In each game, the first row plays the second. By how much does the first row win? 20 means about a draw, 40 a big win and 0 a big loss. Wins can go round in a circle. Each row has two weighted sums of its numbers, A and B, taken from their middle values. A row wins by its A times the other's B, less its B times the other's A.
 17|-15|-30| 45| 42| 55|  3| 37| 22|  0|-38|-22|-30|-19| 53|-50
-35| -9| 72|-41| -4|-32| 49|-17|-19|-42| 17|  9|-57| 15|-63| 41 -> 31
-47| -8| 39|-51|-15| 32|-34|-55| 21| 38| 27| -2| 30| -6| 17|-29
 22|-84|-38|-20|-99|  1|-27|-26| -2|-50|-74|-38|  1| 11| 16|-31 -> 16
-17| 35|  4|-36| 55| -5| 15|-18|-70| -8| 16| 75| 33| 43| -8| 56
 -6|-55|  6|-41| 26|-29| 16| 19|  9|-10| 29|-23|-48|-22| 30|-29 -> 22
 31|-30| 34|-19| 22| 79| 43| 60| 43|-23| -5|-12| 38|-19| 68|-10
 14|-26| 30|-26| 25|-24|  1| 11|  9|-23| 63| -2|-36| 15| 44|-17 -> 22
  33|   8| -25| -46| -27| 127| -54|  79| -76|  16|  -1|  -2|  15| -74| -41|-127
  8|-41| 23|-21| 55|-31|  9| 27| 21| 13| 53|  0|-29| -1| 37| -2 -> 26
 -8| 31|-34| 18|-50| -1| 28| -3| 13|-13|-39| -7|-31|-16| 10| 30
 28|-11| -3| 49| 60| 12| 40| 51| 16| 70| 34| 37| 20| 14| 44| 16 -> 14
 -9|-28|-63| 35| -8| 14|-61|  5|-53|  2|  6|104| 55| -3|  2| 30
 11| 95| 21| 91| 45| -4| 16| 28|-18| 43| 37|-22| 79|-57|-24|-65 -> 25
  7| 28|-34| 12| 23|125|-48|-31|-65| 56|-58|-25| 61|-59| 89| -4
-41| 59|-30| 11|-49| 14| 23|-14|  6|  2|-50| 27|-35|-32| 50| 22 -> 20
 85|  0| 70| 44| 46| 36| 87| 20|  7|-21| 36|-17| 46| 37|-39| 32
-37| -2|-29| 29| 25|  5| -5| -1| 23| 70| 41| 34| 62| -5| 46|-29 -> 13
-24| 37|-48| 16| 39|-11|-46|-19| 10| 10| 16| 63| 53|-19| 31| 21
 15| 23| 36|-21| 13|-45| 28|-18|-17| 59| 47| -3|-21| 21| 31| -9 -> 21
-57| 57|-49| 54| 25|-42|-43|-71|-47| 55| 18| 77| 30| 35|-12| 17
 67| 32| 64|-14| 46|-23|-21|-68|-47|  6| 27| 99| 46| 20|-10| 30 -> 10
 81|-47|-11| 18| 71| 65|-14| 23| 37| 57|-43|-37|-32| 22| -3|  2
-34| 11| -2|-25| 11|-14|-41| 51|-83| 25|-59|122|-34| -2| 27|  5 -> 21
-46| -5|-34| 20| 12| 37|-73|-36| 21|-53|-41| 26|-20|-20|-52| 35
 82|  1| 40|-28| 21|-16| 59| 19| 26|-40|  9|-30| -8| 25|-37| 75 -> 17
-17|-42|-12|-62|-59|-14|-56| 38|  7| 54|-21|-13| 50| 30|-39| 19
-26| 81| 35| 81| 11|-16|  7| 42| 39| 75| 56|-12| 57| -8| -9|-26 -> 30
-48|-39| 40|-61| 14|-10| 35| -1|-26|-61|  8|-19|-41| -4|-48| 59
 16|-25| 63|-14|-68| 55|-52| 53| 24| 56| 30|-26| 54|-14| 20|-28 -> 15
-12|-50| 15|-45| 11|-46| 15|-10|  8|  3| 25|-19|-43|-13| -9| 11
 43| 55|-21|-15|-52|  7| 37| 33| 39| 57| 11|-23| 69| 52|  5|  5 -> 19
-22|  4| 55|  6|-22| 48|-21|-61| 40|-24| 31| 13| 10|  8|  5|-29
-29|-26| 43|-27|-18|-15| 48|-17|-19|-22| 12|-22| -4| 23|-58| 39 -> 17
 -1|-29|  3|-33| 51|-10|-39| 42| 31| 45| 41|  1|-13| -2| 29|-13
 14|-40| 88|-68| 27| 33|-17|-14|-87|-23|-66| 63|-59| 68|-76|  9 -> 23
-19| -9| 67|-36|  4| 60| -4|-47|-19|-27|-10| -6| 61| 73| 21| 90
-28|-42|-42|-33| 18| -7|  3| 29|  5|-46|-37|-42|-50|-43|-51|-30 -> 25
 13|-30| 32| -2|-32|-42| 52|-30|-11| 15|-34|-26| 63| 83|-29|-19
  3|  7|-33| 15|-55|  5|  9|  6| 10|-39|-42|  2|-38|-13|  3| 35 -> 29
 14|  3| 26|-47|  3|  2| 12| 28| 13|-34| 18|-46| 33|-46| 47|-50
-44| 12|-53|  2|-74|-31| -8|-21|  1|-45|-66|-21|-56|-46| 20| 18 -> 19
-18|  1|-70|-11|-55|-19|  0|-62| 32|-34|-62|-18|-39| -1|-17| 10
 34|-30|-63|-24|-19| 63| 36| 23|-26|-53|-36|-24| 21|  7| 21| 81 -> 21
 78|-56|-19| 39| 52| 90|  1| 32| 32| 19|-47|-21|-27|-17| 46| -9
 26|  6|-21|-57|  6|-20|-41| 11| 25|-59| 29|-47|  0|-37|  5| 11 -> 3
 24|-55|-69|-63| 36|-74|-38|-22|-41| 25|-54|-42|-70| -8|-99|-12
 10|-39|-32|  0| 11|-29| 35| 27| 22| 53| 12|-29|-14|-30| 36|-36 -> 30
  44|  50| -17|  10|  20| -58| -16| -43| -82| -11|  46| -11| -54|  31|-108|  25
-19| 27|  0| -8|-43| 42|-72| 38| 22| 21|-16| 31| -5|  6| 38| 15 -> 18
  9| 10| 44| 49|-14|-29| 12|  5| 35|-30| 51|-26| 15| 12|  5|-43
-14|  6| -8|  7| 57| 44|-55|  3| 28| 10|-32| 59| 15| 22| 28|-19 -> 14
 66|-14|-48|  4|-35| 15| 50| 37| 38| -5| -9| -7| 29| 41|-12| 26
-45|-32|-55| 28|  0| 20|-25| 21| -3|-53|-60|-31|-47|-44| 40|-57 -> 19
-45| 70| 68|-54| 27|  3| 25|-10|  9|  9|  8|-29|-11|-32|  4|-33
-45|-12| 37|-56| 10|-32|-57|-17| -4| -3|  0|-14|-52|-30|-55|  3 -> 16
 20|-23| 20|  9|-38| 24|-77|-47| 17|  5|  0| 26|-13|-25|  9|-15
-46|-48| 19|-19|-29|-35|-55|-52| -9|-55| 16|-31|-55| -4| 16|-40 -> 23
  8|-16| 40|-35|  8|-28| 23| -6| 15|  1| 45| -7|-31| -2| 29|-12
 56|  2| -4| 40|-41|-35| 56| -9| 27| 20|  1|-17| 70| 45| 48|-33 -> 20
-53| 47|-27| -9| 54|-27|-32|-33| -1| 47| 28| 45| 28|  4| 17| -9
  8|-25|-25|-21|-37| 14|-34| 21| 21|  7|-68|-10| 67|  9| 61| 25 -> 13
-12| 52| 30|  2| 13| 25| 28|-21|  6|-47|-32|-38| 55| 12|-75|  1
-40|-43|  9| 48|-30|-11| 29| 20|-19|-47|-22| 18|-37|  9|  5|-15 -> 27
 14|-49|-37|-11| -1|-26| 49|  4|-24|-37|-33|-42| 28| 88|-35| 50
-41| 22| 38| 78|-26|-36| 12| -7| 32| 40| 48|-29| 28|  0|-28|-26 -> 24
-56|  2| 44| 70| 73|-33|-51|-36| 11|-28| -6| 43|-43| 12|-47| 60
-50| 33| 23| 75|-30|-43| -7|  2| 20| 50| 33|-37| 41|-18|-29|-46 -> 20
 37|-19|-55|-14|-21| 45|-33| 33|  5|-47|-72|-30|-14|-37|-13|-50
-17|-25|-38| 29| 45| 56| 21| 62| 28|-21| -1|  0|-17| -6| 20|-57 -> 21
 48| 19|-54| 15|-44|-32|-56| 41|  9|-39|-62|-35|-24|  9| 37|-25
-45| 47|-46| 31| 12|-16|-35| -9| 13| 68| 21| 40|  6|-21|  3| 32 -> 33
 44| -6|-44|-11| 15|  8|  9| 12|  4|-40|  1|-36|-40|-48| 22|-24
 -4| 22| 54| 88|-12|-17| 22| -5| 49|  5| 61|-25| 34| 28| 12|-26 -> 19
-72|-53|-80|  2| -3|-35|-15|  2|  0|-52|-23| -3|-39|-38| 13|-68
 35| 70| 18| 97| 62|-47| 32|-19| -2|-53| 45|  6| 46|-18|-35| 43 -> 26
-36| 48|-26| 35|-41|-43| 46|  6| 37|-42| 17|  8| 53| 66|-36| 13
 51|  5|-48|-44|-63|  2|  5| 19| 20|-15|-52|-33| 60| -9| 38|-47 -> 27
-15| 33|-39|-81|  8| 14| 13| 75|-34| 47|-35|100| 44| 26| -9|-10
 65|-61|-43| 13| 23| 56|-30| 28| 15| 32|-87|-35|-27|-45| 30|-58 -> 16
 46|-37|-30|-48|-22|-51| 17|-13|-16|-18| 18|-42|-58| -3| 18|  4
 -25|  16| -35| -39| -27|   7|  -5|-123|  25| -49| -38| -18|  23|  37| -66|  67 -> 24
-41|-39|-48| 30| 49| -8|-42| 45| 29| 65| 28| 37| 52| 37| 12|  9
-34|-13|-26| 30|-62| -9| -3| 19| 14|-33|-59|  1|-36|-23| 52| 29 -> 16
-51|-31| 28|-52|-55|-57| 29|-48|-32|-53|  6|-20|-62| 10|-71| -8
 23| 38| 32|-33|-37| 13| 12|  8|-27| 97|-47| 87| 87|-12|  7|-73 -> 17
 80| 71|-40|-31|-49| 70| 11|-53|  6| 31| 57|-33| -6| 54|-15| 15
  7|-18| -3| 17|-70|-62| 11|-46| 15|-32| 12|-44| 14| 21| 26|-53 -> 15
 -18| -19|  72| -37| -14| -75| 127| -39| -61| -70|   8| -61| -83| 127|-127|  91
-48|-28|-35|  8| 13| -8|-39|-27|  7| 52| 23| 17| 54|-29| 24|-35 -> 10
  2|-48|-40| 24| 30| 79| 22| 89|-16| 24|-42| -4|  4|-52| 36|  1
 -9|-40| 50|-14|-30| 62| -4| 70| 28| 53| 46| 38| 29| 12|-29|-68 -> 30
-53| 27|-48| 29|-30|-22|-14| 24| 19|-50| 36|-12| -8|-21|-12| 34
 49| 37|  7|-47| 14| 25| 25|-15| 36| 52| 56|-28|-14|  4|-25| 37 -> 32
-43| 16| 16| -6|  5| 13| 30|-45| 34| 21| 46| 21| 21|  2| -5| 19
  3|-38| 32|  1| 25| -5| 32| 23| 25|-21| 36|-25|-35|-12|  5| 20 -> 20
 63| -5| 26|-37| -1|-27| 44|  9| 13|-55|-12|-41|-14| 10|-46| 65
 -5|  8|-20|-14| 68| -7| 17| 17| 29| 36| 46| 21| -7| 11| -6| 17 -> 21
  57| -19|  41|-123|  32|  45|  10|   2| -94| -56| -48|  51|  16|  16|-121|  -1
 65|-69|  3|-30|-20| 44|-72| 14| 38| 32|-17| 73| 21| 96|-28| 16 -> 21
 82|-50| 74|-19|  1| 98|-16| 75| 16| 63|-52| 18| 26|-44| 53|-17
-26| 34|-25| 28|-69|  0|-36|-19| -1| 25|-90| -8|-56|-32| 35|-16 -> 21
 13|-11|-13| 38|-35| 19| 41| 46| 26|-28|-22| 16|-20| 17| 25| 41
-52| -8| 25|-69| 16| 27|-58|-19| 13| 41|-76| 19| 59|-50| 57| -9 -> 20
-36|-23| 59|-43| 25| -4| 44|  3|-13|-38| 20|  0|-36|  0|-48| 57
-53| -8| 43|-51| -8|-50| 24|-48|-25|-55| 24|  1|-58|  2|-61| 30 -> 22
 64| 40|-18| 46| 29|100|-55| 10| 42|-25|-44|-22| 21|-22| 25|-32
-57| 60|-27|-22| 52|-19|-80|-53|-21| 66|  1| 53| 39|  3| 25|-18 -> 21
-47|-34|-55|-60|-40|-75| 13|-30| 15| 29|-51|  7| 31| 74|-74|-32
 61|-21| 31|-37|  4|-32| 52|  5|  4|-62|  6|-45|-27|  6|-60| 60 -> 25
 27|-51| 27|-52| 15|-17|-37| 23| 17|-16| 15|-43|-28|-43|-43|-18
-45|-16|  4|  7|-11|-12|-26| 17| 10| 15|-47|  9| 46|-18| 25|  7 -> 20
-20| -5| 81|-30| 25|  6| 44| 11|-12|-33| 23| 31|-39|  8|-44| 68
-51|-31| 40|-38| 17| -4|-31| 17|  5|-40| 19|  7|-42|-23| 51|-10 -> 21
-10| 36| 19| 40| 34| 26| 22| -8| 42| 85| 60| 57| 75|  9| 48| -7
 100| -89|  16|-117|  24|  58|  23|  10| -60| -46| -48|  60| -44|  61| -53|  91 -> 22
-54|  6|-29| 18|-74|-23|  3|-32|-22|-52|-64|  9|-58|-11| 22|  1
 24| 43|-35| 21| 39| 13| 31|-11|-28| 46|-44|  6|-34|  7|-39| 60 -> 17
-74|-53| 19|-38|-40|-35| -6|-30|-83|-72|  8|  5|-91| -8|-72| 40
-22|-32|-28| 14|-66|  5|-70| 62| 21|-12| 10| 73| 34| 77|-44| 16 -> 18
-31| 15|  2| 20| 52|-13|-47|-68|-13| -3| 21| 34|-42|-23| 32| 44
  7| 62|-62| 43|-32|-25|  4| 20|-89| 11|-43| 19| 36|-85|-42|-88 -> 10
-21|-15| 41| 25|-19|-14|-30|-29| 16|-43| 36|-20|-38| 29| 41|-25
 54|-24|-48| 41| 37| 47|-93|-72|-46|  0|-49| 84|-51| 26|  2| 11 -> 22
 21|-54|-32| 21|-52| 54|-46| 13|-18|-22| 35|-42| 32|  4|-74| 47
-21| 15|  5| 34| 20| 20| -2|-18| 18| 58| 43| 40| 62| -6| 33|-22 -> 37
-44|-31|-41|-14|-13| -5| 17| 47|  9|-41|-10| -9|-31|-33| 58| -8
-29| 15|-46|  0|-76|-18|  3|-29| -9|-28|-48| -3|-58|-33| -8| 23 -> 22
 23| 69|-18| 46|-51|-68| 24|-42| 38|-20| 60|-36| 48| 69|-43|-23
 31| -4| 15|-21|-45|-52|-22|  0|  4|-43| 56|-34|  3| 54|-38|-15 -> 25
 -2| 75| 46| 26| 31| 64| 52|  9| 35|-37| -8|-27| 66| 28|-54| 17
-14|  9| 28|-13|-18| 45|-57|-26|-60| 52|-33|104| 46|  4| 29|-12 -> 22
-49| 18|-24| 13|-65| 10|  5|-10| -2|-45|-61| -2|-41|-38| 44|  9
 60|  5| 27|-36|  2|-24| 46| 10| 16|-46| -3|-47| -3| 16|-40| 75 -> 25
 42|  8|-63|-14|-62|-18| 22| 10| 18|-54| 10|-40|-41| 30|-68|-24
-35|-18|-21| 15| -8|  7|-43|-24| 16| 57| 27| 29| 51|-24| 26|  6 -> 24
-42|-31|-15| 45|-17| 88|-57| 58|  1|-38|-77|  1|-32|-31| 59|  6
-18| -6| -6| 55| 25|  4|-33|-44|-48| 93| 42|119| 44| 18|  7| 43 -> 18
-59|-73|-25| 19|-60|-14|  0| 10|-19|-64|-29| -9|-66| -8|  5|-38
 -2|-51|-32| 23|-41| -3|  5| 45|  0| 43| 42| 40| 21| 60|-44|-29 -> 17
 48|-46|-37|-49|-36|-51| 34| -6| -3|-13|  6|-50|-49| 21|-28|-29
 -2| 38|  0| 24|  6|  8| 25| 43| 30| 70|-25| 65| 66| -2| 56|  8 -> 19
 22| 35| 28| 24| -2| 37|-37|-30| 22| 57| 35| 58| 64| -6| 43| 18
 54|-45|-19| 40|  9| 58|  3|-23|-10| 29|-65|107| 31| 43| 32|  3 -> 11
 -1| 60|  6| 34| 61| 57| 46|-18|-24| 73| 13| 63|-10| 30| -5| 36
 16|-15| 11| 23| 31| 13| 29| 50| 28| 37| 27|  7|-18| -7| 64| 32 -> 19
 63|-30|-28|-35|-38| -2| 35| 14| 24|-58|-20|-32|  0| -6| 33|-47
 30| 67|-87|-38|-61|-43| 25|  1| 27|-48| 14|-61|-23| 25|-83|-29 -> 24
-43|-25| -2| 18|-40| 74|-72| 38| -2|-46|-76|  4|-38|-38| 49| 19
-10|-46| -9| 29| 37| 17| 18| 55| 32| 60|-18| 22| 40|  0| 51|-26 -> 27
-43|-24|-31| 73| 13| 14|-38| -6| 19| 36| 33|-12| 78|-23|-22|-61
 89|-29| 77| 15|-41| 37|-12| 12| 42| 62|-50|-20|-34|  9|-15| 65 -> 14
-46|-16|-50|  3| 38|-33|-11|  8| 18| 40| 24| 19| 16|-11| 30|-30
 45|-41| -6|-52|-33|-50| 57|  0| -1|-17|  8|-43|-10| 59|-33|-25 -> 25
-31|-32|-49|  0|-72|-28|  9| -1| 10|-45|-58|-13|-45|-24| 11| 20
 64| 27|-23| 25|-55| 11| 42|-50|-35| 74|-55|  0|-32| -6|-25| 36 -> 20
-29| 62| 47|  6| 57|-30|-44|-39|-65| 62| 24| 59| 51| 22|-23| 35
 -2| 28|-17| 21|-52|  9| 26| 11|  0|-25|-32|  6|-23| -8| -2| 38 -> 11
 37| 19|-65| -8|-42| 26| -6| 47|  7|-33|-56|-20| -2|-22| 23|-32
-34| 32| -5| 13|  9|  2|-27|-80|-64|-50| 31| 37|  0| -4| -5|-20 -> 21
 62|-24| 49|-32| 29|-18| 66|  3|  9|-39| 22|-18|-22| 18|-46| 90
-54| -1|  3| 65|-59|-52| -7|-41|  7| 10| 22|-56| 21| -3|-44|-55 -> 20
 14|-28|  2| 27|  3|-46|  2|-68|-38|-63| 40|-58| 31| 99|-79| 27
 17| 10| 23| -7| 58|-35|-49|  3| 38|-19| 19|-43|-45|-19| 40|-23 -> 17
-27|  3|  5|-13| 50|-14|-73|-60|-67| 83|-32|104| 52| 34| 18| 29
-57|-49| 27|-40| 26| -9| 16| -3|-22|-38| 27| -7|-56|-16|-35| 57 -> 23
-18|-50| -5| 10| 55| -1| 33| 25| 22| 26|  8|-18| -7|-10|-39| 12
 10| 19| 36|  5| 10| 15| 37|-12| -6|-45|-26|-39| 42| -2|-76| -6 -> 23
-16|-28|-26| 61|  1| 18|  0| 46| 47| 77| 55| 22| 77| -4|-17| 69
-19|-42|-46|-14| 42|-26|-57| 25| 33| 45| 36|-10|  1|-37|  9| 18 -> 14
 -9|  6|-23|  4|-11|-37|  5| -2|  8|-37| 24|-41|-17|-37|  2|-54
 62|-15| 62|-35| 87|-66| 42|-26|-21| 35| 69|-58|-59| 22|-73| 26 -> 21
-45| 43|-40| -5| 45|-11|  2|-11| 15| 21| 34| 47|  9|  4| -7| -7
-11| 92| 26| 41| 19|-18| 17| 48| 28| 41| 52|-23| 26|-13|  3|-40 -> 19
-16|-26| 30|-31| 23|-34| 24| -5|  7| 22| 53| -4|-33|  0| -1| 13
 16|-32| 51|-30| 64|-41|-44| 15| 25| 28| 21|-29|-21|-17|-31| 43 -> 14
-23|-43| -3| 42| 55| 43| 28| 56| 43| 69| 34| 56| 74| 47| -2|  5
 -1| 12|  6|-48| 17|-33|  9| 27| 23|-48| 42|-32|-42|-23| 28|-44 -> 29
-42|-54|-61| 17| 17|-13| -2| 37|  8| -8|-10|-16|-20|-30| 34|-62
 51| 63|-66|  1|-26|-12| 43| 33| 33|-29| 50|-20| 25| 29|-27|-15 -> 21
-44| 51|-31| 17|-11| -7|-34|-29|-14| 50| 18| 82| 59| 60|-52| 38
 31| -9|-27|-33| 41| 45| 22| 37| 17|-40|-14|-21| -6|-41| 12|-63 -> 24
 57|-36|-51| -5| 29| 83| 17|  2|-16| 16|-36|-37| -2|-51| 37|-81
-38|-11| 80|-50| -1|-16| 15|  7| 20|-57|-13|-49|-29|-22|  1|-45 -> 30
  7|-63|-39| -7| 30| 12| 14| 12|  1|-19|-18|-43|-67|-30| 11|-28
-65| 29|-61| 49|  2|-39|-34|-25| -2| 38| 22| 55| 43| -2|  8|-38 -> 21
-41| 26| 18| 27|-11|-40|  4| 14| 19| 14| 35|-42|  7|-18|-11|-49
-56|-39| 46|-14| 49|-16|-53|-26|  7|-26| 11|-11|-14|-16|-50| -2 -> 19
 66|-33| -2|-32| -1|-57| 48|  4|  9|  8| 50|-39|-36| 33| 24| 19
 52|-31|-53|-38| 27| 70| 18| 17|-22| -8|-29|-39| -8|-58| 34|-83 -> 20
 -21|  12| -46|  34| -38|  20| -44|-102| -52| -31|  16|  39|  41| -15| -81|  30
 20|  8|-58|-41|-60|-16| 17| 20| 15|-21|-41|-35| 13|-25|  6|-42 -> 10
 43| 62| 32|  6|  1| 89|  3| 31|  4| 51|-55|-16| 58|-45|-37|-61
 33|-33| 45|-41| 26|-31| 51| -3| -6|-35| 30|-18|-52| 13|-57| 74 -> 20
-38| 53|-52| 23| 27|  0|-18| -2|  7| 41| 29| 47| 49| -5| 43|-40
 37| 43| 11|-38| 35|-10| 14| 13| 33| 51| 61|-10|  8|  0|-18| 40 -> 16
 18| 89|-13| 63|-58|-48| 44| -9| 14|  8| 30| -1| 69| 33| 40|-46
-41|-39| 50|-62| 43| 60| 25| 23|-12|-55|  4|  5|-55| -2|-15| 43 -> 10
 56| 24|-34|-37| 30|-29|  5| 14| 36| 12| 50|-41|-37| -4| 30|-39
-29|-13| 26|  6|-28|-32| 16|-17| 23|-47| 36|-31|-36|  5| 12|-48 -> 23
-21|-40|-46| 16| 51|-14|  3| 38| 26| 44| 39| 13|  7| -4| 49|-31
 70|-19| 19|-45| -4|-50| 39| -6| 17| 26| 51|-45|-54| 38|  2|-14 -> 24
 10| 39|-20| 20|  2|-25|  9| -6| -5| 31| -5| 53| 44|-22| -4|-38
-51| -4| 34| 35|-19|-41| 11|  4| 14| 29| 39|-18|-13| -7|-30|-22 -> 16
 44|-40|-12| 15|-57| 18| 24| 33| -3|-52|-44|-25|  0| 25|-49| 46
  82| -54|  -1|-100| -65| -25| -22| -57| -92|  19| -85|  95| -24|  14|  -4|  48 -> 10
